Each path is a new rotation, seen through one point. The rows after it are directions, each followed by how far the rotation turns it, in degrees per step (0 if it stays put).
Each turn is a multiple of 5 degrees from 10 to 175, or 0.
Each row of a path follows its step; steps can be skipped.
Path 1:
step 1: [ -3  21  -9 -18   1  25  -3   4 -46 -48  11   0 -43  26 -18 -22 -24 -42
  29  -3  -8 -32 -17  17  24 -19  12  46   1   3  -8 -11  14  11  32  -9
   3 -11  12   2   2  -8   8  11  10 -28   4  39  -6 -16   0   5 -30  26
 -10  63 -36  16  18 -20  14   0 -14  12 -23  10  -5  46  14   5 -35 -10
  13 -24]
step 2: [ 14   6 -39   1 -11   8   3  38   5 -24  33  34  20 -27 -10   6  -8  13
  -1  -6   8   7  10  27  42   3 -22  26  31  30  21  18   4 -22  22  46
 -22  -8   2   0 -31  24  13  -9  -6  11 -42  19   6  -3 -30  23 -10  24
 -12  28 -36  15  -9  28  -4 -27  15   8   2  19 -25 -68   5 -10 -34  -7
 -11  -1]
step 4: [  6 -30 -14 -33  22 -16 -17 -21   2  27   7  23  -7  -7  -7 -33   0 -18
  11  36   6  37 -12   2  22  -8  39  43 -23 -12   1  11  -3  27  -4 -31
  -6  -7 -14  31  10 -18   6  -7 -10  25  19  36  24 -16 -26  47 -16 -10
 -11 -19  15 -17  16  10  14  17  34 -19   6 -16  24  29 -29 -10  51  -2
  49 -16]
step 8: [-11  21  -3  -4  14 -23 -39  56   5  -6  13  16  17  -2  12  -4 -42  -5
 -59   5 -19 -30  13 -27   2  26  15   2 -18  43  38  15  16  39  23   2
 -26 -11   7 -33  16  -1  17 -17  12  24   4  26  19   3 -38  -4  17  19
  23   8 -20 -10  11 -17 -27  -1 -16  17   2 -11 -14 -13   5  24 -36  46
  10 -12]
step 15: [ 40  26 -15   0  -5  10  -2  36  19  18 -43  10  11 -17  -4  16  18  -6
   1  52   2  31   0 -18  16 -14  30  63  46   7  11 -21 -16  33  13 -24
 -21 -48 -17  31  30  17 -11 -16 -13  -1   7  24  12  -2 -12  26   1 -28
  -6  -2  -6  15  26  14  17   4  23  -3  -1 -10   3   8 -17  44  32  30
  13   3]
step 19: [  6  10   1 -37  29   2 -21  16 -38  -4 -19  11   1   6 -21 -22 -29  12
 -24 -24 -46 -34 -16 -32   6  29   6  -8 -10  -5   3  29  -7  23  -7  29
  12 -36   3 -25   8 -33  48 -17   6  -7   3   5  29   1  -6  51   4  -8
  -1  42  -1   8 -30 -13 -46   1 -16   0  12 -24 -12 -12  25  22 -21   5
  44  30]
step 28: [-17  -4 -25  -5 -11  10  -6  38 -31 -20 -15  34  43   2  -7  38  -1 -30
 -27 -38  37 -10 -11  15   6  16   9  -8  19   2 -10   2 -15  14 -28 -26
  -8  55  25 -15  10  10  11  -5 -22   9  20 -19   4  38 -24  -5 -13  -7
 -34 -19   8  20  62  -9  -7  26  -8  22   2 -29 -35   1  11   1  23  11
  30 -15]
[-5  2 -4  3 -7  2 -4  2  9  7  7 -6  2 -7  3 -8 10 -3 -5  2  2 -2 -3  7
 -2 -6 -1 -1  7 -3 -6  5 -2  9  5 -4 -2  7 -4  5 -1  1  7  1  5 -2  6 -6
  7  2 -3  8 -2 -4 -7 -1 13 -3  5 -9 -1  3 -3  0 -3 -2 -1 -5 -2 -7 12 -2
 -8 -9]
60
[ -4  -7 -11  -3  -3  -2  -6  -2   5 -12  -3  -1  -2   1  -5   8  -3  -1
  -1   4  -5  -3  -7   3  -1  -3  -6   0   5   9   0  -3   8   8  -7   0
   5   9   2   9   6   6   7   2   1   3   3  -2   5  -2   7   2   0   0
   3   0  -4   1 -17   0  -3  -5 -11   4   3  -4  -1   7   0  -5  -6   0
  -3   3]
35
[  3   5   7  -2  -3   2   2   0  -7   1  -2  -1 -13   0 -11  -3  -8   3
  -4   0  -4  -5  -8  -4  -5  -4   5  -5  -5   2   2   8  -7   1  -3  -9
 -10  -1   3   8  -2   3  -4   7   3  10  -2   0   6  -5  -2 -10  -1   7
  -8  -4   2   7  -1  -2  -2   5   0  -3  10  -5  -3   3  -2  -9   7  -3
   4   0]
80
[ -6  -1  -5  -4  -3  -8  -9   3   6  -1  -5  -1   8   1  -6  -1  -6  -2
   0   1   0  -2   7  -5  -2   2   5  -1   2  -4   0  -2 -12   7  -4  -1
  -3   2   6  -3  -5  -2 -11  -8  -3   3  -2  -9  -6  -8   0  -3   0 -11
  -4  11   6  -1   5  -7   1  -4   1   3  13   2   7   3 -11   3  -6  -5
  -2   3]
35
[  0  -2  -4   3  -6  -1 -16   7  -9  -9   5  -4   5  -6   0  -1  -3   0
   8  -8  -3   7   0   9  -4  -5   2   6  -6  -2  -3  -2  -3  -8  -2  -2
  -6   1   5  -3   7  -2   5   0   2   2   6  -2  -6   2  -3 -10   1   4
   5   7  -5  -4  -3  -8   6   4  -3  -9  -5   4  -5  -3  -3  -4   6   7
   8   0]
95
[ -1   9   7   1   2 -11   4   0   5  -7  -4   5   3 -12   0  -2  -1  -3
   5   1   6   4   0  -6   2  -9   2  12   0   5  -4  11   4   2   0   0
   6   2  -2   1   5  -6  -5   9  -8   7  -4  -3  -3  -3   8  -3   7   1
   7  -5   6  -5  -4  -4  -2   0   2  -4   3   3   5   0   3   6   8   6
  -8   2]
40
Path 2:
step 1: [ -4  40  24 -11 -29  -2  31  45 -17 -21  -9   3  -5  14  -8 -14  -5   6
  21  24  32  -5   1 -18 -22  31 -16  30 -14  -9   3   5 -14   5 -11  -7
  -5  22  -4 -25  -6  -7  -7  -4 -30  23 -39 -10   2  70   6   7 -32  31
  13  17  -7  -3   7 -15  29  14  26  34 -25 -10  24  -7 -47 -42 -27 -11
  -3  21]
step 13: [ -7  39   3 -32   1  38 -32  23   2 -24  10 -16 -10  -1  30 -11  -6  26
  21  26 -10   0 -30  -3 -30  15 -14  25 -22  29   7 -36   6   1 -30 -27
 -21  20  12  27 -26  20 -31  30  12 -43   6  -7  24  17  49   0 -17  42
  27   9  -3 -24  17  -2  22  34  10 -12  -2   3   1  20 -24  -8 -34  -4
   4   0]
step 15: [ 43  40 -17  15 -16  15   1   1   4  -6  -5 -11 -31 -22 -26 -11  -5  25
  10   4  19 -11 -14  25  -2   9  -9  26 -21  26  37  -9 -12   5 -37 -32
  23 -29 -40   7 -30  -6 -19  14  -8  -3 -16   7  13  53  39  26 -18  38
  23   6  29  -9  23 -17  24  -3   9 -21 -29  -1 -15   7  -8 -45  -3  11
   3 -27]
step 19: [ -6  61   4  -7  12  50  26  13   3 -25  -7  -2 -19  26  20 -11 -10  32
 -10  -3 -19   6   2 -19  11  28 -11  41 -15  -7  31  -5  42   6 -13 -20
  20  19  20  35  -8   4   2   7 -18 -14  20   6  10  21  42   1 -24 -12
   3  30  46 -52   0  10  32  26 -13   8 -14 -25   3 -17  -5  29 -10 -13
   1  -3]
step 21: [ -2  49  -1  -5 -36   0 -15 -24 -37 -21 -30   0  -8  -5   1 -12   6  26
  19  18  17 -15 -18   4   9  28 -43  13  -2  -4  23 -17  14  43  -6 -23
  26 -17 -26  -1 -18  -5  15  38 -34  27  14  33   7  60  28  -8 -30  25
   7  15  24 -15  12  16  -1  26   5  13  -8 -26  23 -21 -15  14 -25   4
   3  19]
step 24: [ 16  45   0   6  37   5  -1  14 -15  -6  13 -15 -27  -5  -5 -11 -14 -21
  38  18  21   3 -30 -32 -11   5 -15  11   5  18  16 -22  16   4 -15  -4
  19  16  -4   7   1 -11 -39   5 -55 -21  11  15   0  81  28 -13 -12  16
  -9  25  48 -13  36  21  12  16  12   7   3  18  17  -3  12  -4 -14 -36
  -1  15]
step 27: [ -7  49  10 -27  12 -10 -23  20 -23  -8  -9  -6   5 -33   8  -8  10  22
  25  29 -24  14  -3 -19  11  18  -3  22  -9  20   7  -3  -8  64 -18   6
  18   5   3  10   8  -1 -31   0 -12  20  49  -4   1  65   2 -27  -5  43
  18  15  22 -38  23   0  30 -34  18   9 -19 -21  -3  34  -9   6   8   9
  15  10]
[  4  -3  -6  -6 -13  -4  -2   2   1   8   3   2  -3   5   2  -7  -4  -1
   1   0   9   0   2   5 -10  -4   3   5  -6   0   0  -3   2  -6   6  -8
  -9   5  10   4  -1   6   4   1   9   5  -4  -5   7  -1  -7   0  -2   2
   7  -2   6  -2  -2 -15  -1   7  -1  -3   3   4  -4  -5  -2  -9   6   3
   3   2]
10
[ -2 -10  -2  -8   2  -6  -2  -3  -9  -4 -11   5   5   4  -1   2   9   0
  10   0  -3  -2   5  -4   0   1   4  -1   7  -2  -5  -2   4  -2  -7  -1
   6   4   6   2  -2  -3   1  -2  -5   7  -1 -11   8   5  -7  -4   5  -6
  -9   4   0   3   1  -8   5  -7   5   6 -11  -8  -5   1   3   2   2   8
   3   4]
170
[-2 -2  7  2 -8 -6  4  5 -4 -4 11 -5 -8 -5  1  0  9 -7 -2 -2  8 -8  4  1
 12  8 -6  3 -2  9  6 -1  0  8 -5 -6  6  2  4 10  3  7  3 -2  4 -1 11  1
  4 -5  1 -2  4 -2 -1  4  0  8 -5 -3 -7  5 -5  2 -8 -1  0  5 -2  4  3  4
 -6 -6]
170
[ -7   6   6  -2   1   0  10  -3  -1  -4   5 -12  -3   9  -6   7   5   4
   1 -14   0   7   2   0   0  -2  13   2  -8  -6   4   0   1   3   1  -3
   2   0 -12  -3  -5   4  -3  -1   3   5  -6   0  -6  -2   1   6  -2  -5
   1   4   1  -4   2 -12   4  -3   4   8   2   4  -4   5  -8   3   8   4
  -2  -3]
100
[ -2  -4 -10  -1  -6  -2  10   4   0   2   6  -9   3  -1   0   1   1   6
  -8   5   0   6   4  -7   3  -8  -4  -4   2   6  -5  -4   6   3  -1  10
   1  -5   2  -4  -6   5   2   6  -3   6   0  -7  -2  -2   6  -6   1   1
  13   9   0  -1   3  -2 -10  -8   5  -1   1  -9  -4  -8   2   3  -4  -1
  -9   5]
160
[ -8  -5  -1  -5  -5   8   1  -1   5  -4   3   4  -4  -7  -7   0   8  13
   3   1   1  -6   3   6  -5  -6  -2  -6   8   8  -2  -8  -8   0   3   4
   6   2  -4  -6  12   3  -2  -2   1  -5   0   2   0   1   0   1   2   1
   3   5  -7   2   1 -10   8   0  -2  -6   3  -1  -7  -1  -1   1  -6  -2
  12 -12]
145
[  4   6  -3 -13  -3  -3  -8  -8  -8  -4  -4  -5 -10  -6   0  -4  -5  -7
   7   3   7   5  -5   3  -2 -11   2  -6  -3   0  -7   1   4   0   3  -2
   4   0  -1  -4  -3  10  -3   5  -2  -6  -1   6  -1   4   1 -10   4  -1
  -5   6  -1 -10  -4   2   3   3  -5  -2  -1  -1  -1  10  -4   7  -7   3
  -8  -1]
130
[  0   0 -14   3   7  -3  -2   5  -3  -3   5 -12   3  -4  -2   2  -7   7
  -2  -9  -2   5  -5   0   2   5  -4   7   7   3  -2  -6   8 -17   0  -4
   3  -2  -3  -2   8   2   4  -1   1  -6  -3  -7   6  10   5  -2   3  -3
  -5  -1  -1   5  -1   3   0   6   1  -1  -3   4   0   4  -8  -9   4  -1
  -4  -6]
160
